0: c(109, 139, 138, 95, 109, 170, 146, 104, 190, 72, 132, 151)
1: c(102, 110, 128, 120, 119, 115, 118, 123, 125, 119, 115, 119)
2: c(96, 120, 117, 133, 108, 101, 125, 116, 117, 117, 104, 121)
3: c(129, 158, 124, 99, 134, 123, 79, 119, 106, 85, 134, 90)
4: c(111, 157, 249, 76, 161, 157, 79, 124, 115, 146, 135, 149)
5: c(102, 106, 109, 96, 154, 133, 90, 112, 95, 166, 112, 114)
6: c(96, 125, 134, 138, 110, 101, 112, 117, 115, 133, 116, 107)
7: c(117, 126, 185, 175, 156, 111, 100, 110, 104, 67, 154, 129)
8: c(162, 99, 164, 158, 120, 118, 220, 143, 128, 115, 126, 226)
9: c(235, 97, 90, 240, 145, 227, 255, 216, 153, 117, 102, 172)
10: c(158, 97, 133, 83, 180, 164, 111, 111, 149, 196, 102, 176)
11: c(122, 112, 194, 126, 146, 151, 201, 166, 97, 152, 168, 109)
12: c(137, 134, 115, 159, 140, 128, 176, 127, 104, 59, 115, 198)
13: c(147, 116, 90, 102, 132, 114, 115, 127, 94, 154, 121, 105)
14: c(168, 94, 129, 78, 186, 165, 111, 111, 151, 205, 100, 187)
15: c(114, 187, 81, 140, 127, 140, 156, 139, 99, 102, 153, 121)
16: c(96, 96, 83, 129, 105, 137, 131, 113, 130, 111, 119, 127)
17: c(101, 121, 121, 130, 112, 103, 118, 120, 116, 118, 101, 107)
18: c(126, 113, 77, 82, 138, 138, 120, 131, 113, 73, 201, 129)
19: c(96, 97, 162, 127, 133, 145, 155, 141, 127, 158, 129, 125)
20: c(122, 124, 86, 113, 123, 109, 111, 104, 76, 123, 119, 101)
21: c(99, 121, 118, 127, 113, 106, 117, 119, 119, 118, 105, 113)
22: c(165, 193, 188, 164, 131, 113, 175, 165, 117, 189, 103, 213)
23: c(110, 99, 132, 144, 106, 117, 135, 121, 133, 147, 110, 129)
24: c(255, 143, 102, 161, 109, 224, 115, 191, 255, 118, 122, 139)
25: c(114, 151, 255, 83, 194, 170, 82, 143, 143, 169, 160, 190)
26: c(145, 137, 96, 93, 139, 108, 84, 116, 115, 111, 120, 127)
27: c(113, 164, 251, 75, 163, 166, 80, 117, 108, 147, 130, 150)
28: c(102, 136, 189, 100, 135, 122, 99, 121, 115, 128, 124, 131)
29: c(144, 210, 211, 165, 118, 126, 182, 168, 121, 153, 118, 148)
30: c(138, 124, 125, 69, 157, 123, 95, 130, 114, 83, 188, 108)
31: c(110, 107, 108, 120, 116, 111, 104, 105, 118, 123, 105, 124)
32: c(97, 201, 86, 142, 121, 186, 110, 122, 84, 97, 162, 120)
33: c(143, 195, 183, 154, 117, 109, 176, 165, 104, 132, 130, 138)
34: c(156, 125, 138, 105, 160, 145, 89, 131, 115, 174, 108, 168)
35: c(103, 124, 84, 151, 119, 105, 119, 108, 105, 120, 123, 104)
36: c(156, 100, 170, 208, 136, 114, 127, 106, 152, 239, 246, 103)
37: c(156, 154, 185, 120, 110, 169, 155, 126, 98, 63, 144, 234)
38: c(98, 99, 92, 131, 113, 131, 129, 118, 126, 109, 120, 112)

c(123, 116, 119, 121, 115, 100, 96, 121, 255, 74, 135, 179) 0 1 16
c(160, 140, 244, 174, 128, 163, 255, 217, 81, 168, 170, 108) 11 29 33
c(102, 168, 118, 116, 115, 150, 89, 104, 107, 98, 115, 98) 3 21 17
c(104, 130, 93, 155, 125, 101, 114, 105, 98, 112, 135, 96) 35 20 17
c(148, 120, 124, 168, 137, 112, 177, 123, 110, 95, 109, 190) 12 8 23
c(124, 159, 138, 152, 109, 108, 164, 151, 82, 123, 114, 118) 33 2 17
c(132, 97, 85, 71, 150, 151, 125, 135, 117, 97, 242, 154) 18 30 26
c(157, 118, 86, 100, 138, 115, 115, 124, 105, 159, 127, 99) 13 20 26
c(149, 96, 108, 125, 125, 140, 149, 107, 83, 168, 110, 123) 13 23 20
c(189, 113, 79, 83, 151, 119, 112, 146, 137, 178, 135, 100) 13 26 34
c(118, 144, 128, 107, 127, 114, 91, 122, 112, 98, 124, 97) 3 26 21
c(135, 124, 119, 86, 160, 133, 137, 109, 119, 156, 171, 95) 13 5 30
c(111, 123, 86, 160, 125, 105, 127, 110, 97, 119, 135, 96) 35 20 38
c(117, 98, 99, 112, 117, 107, 82, 108, 155, 113, 104, 146) 31 1 21
c(183, 135, 96, 96, 148, 104, 108, 146, 149, 202, 106, 106) 13 34 26
c(127, 142, 86, 133, 135, 127, 183, 136, 86, 115, 174, 216) 12 15 8
c(123, 159, 140, 153, 108, 105, 166, 148, 83, 125, 117, 114) 33 6 2
c(137, 152, 109, 101, 125, 119, 79, 119, 113, 80, 126, 95) 3 26 20
c(193, 116, 83, 85, 153, 122, 110, 152, 143, 181, 138, 97) 13 26 34
c(135, 110, 128, 144, 105, 133, 149, 116, 138, 151, 112, 149) 23 1 19
c(104, 108, 178, 121, 141, 152, 170, 140, 142, 163, 142, 152) 19 11 23
c(131, 121, 89, 81, 141, 128, 116, 132, 106, 69, 199, 131) 18 30 26
c(110, 151, 137, 75, 175, 152, 115, 104, 217, 133, 140, 149) 0 10 28
c(110, 125, 86, 158, 127, 103, 126, 106, 101, 120, 135, 96) 35 20 38
c(128, 118, 149, 187, 122, 112, 115, 105, 136, 194, 198, 96) 36 23 6
c(244, 100, 171, 121, 147, 148, 106, 165, 244, 148, 128, 157) 24 10 14
c(197, 113, 77, 82, 153, 122, 112, 152, 146, 181, 137, 93) 13 26 34
c(127, 165, 145, 153, 108, 107, 174, 153, 90, 125, 124, 119) 33 15 6
c(115, 121, 85, 78, 159, 138, 118, 124, 81, 72, 242, 123) 18 30 3
c(133, 119, 81, 78, 152, 137, 118, 130, 85, 84, 246, 127) 18 30 15
c(145, 143, 76, 83, 123, 108, 130, 139, 216, 107, 121, 202) 0 26 16
c(153, 169, 136, 128, 113, 153, 85, 135, 154, 63, 118, 111) 3 26 0
c(136, 123, 85, 70, 143, 132, 120, 135, 102, 83, 215, 126) 18 30 26
c(151, 147, 78, 83, 120, 110, 128, 141, 213, 106, 118, 205) 0 26 16
c(198, 128, 163, 176, 137, 110, 122, 186, 239, 60, 133, 128) 24 0 7
c(207, 112, 101, 105, 129, 125, 126, 160, 145, 186, 114, 92) 13 34 26
c(144, 138, 110, 163, 144, 137, 174, 121, 97, 60, 105, 195) 12 37 8
c(111, 127, 176, 175, 153, 116, 97, 111, 105, 69, 147, 128) 7 28 6
c(117, 209, 109, 97, 113, 197, 137, 110, 79, 62, 110, 103) 32 15 3
c(132, 119, 152, 188, 124, 114, 118, 105, 138, 205, 212, 96) 36 23 19
c(99, 137, 142, 141, 109, 109, 113, 118, 115, 144, 125, 90) 6 17 21
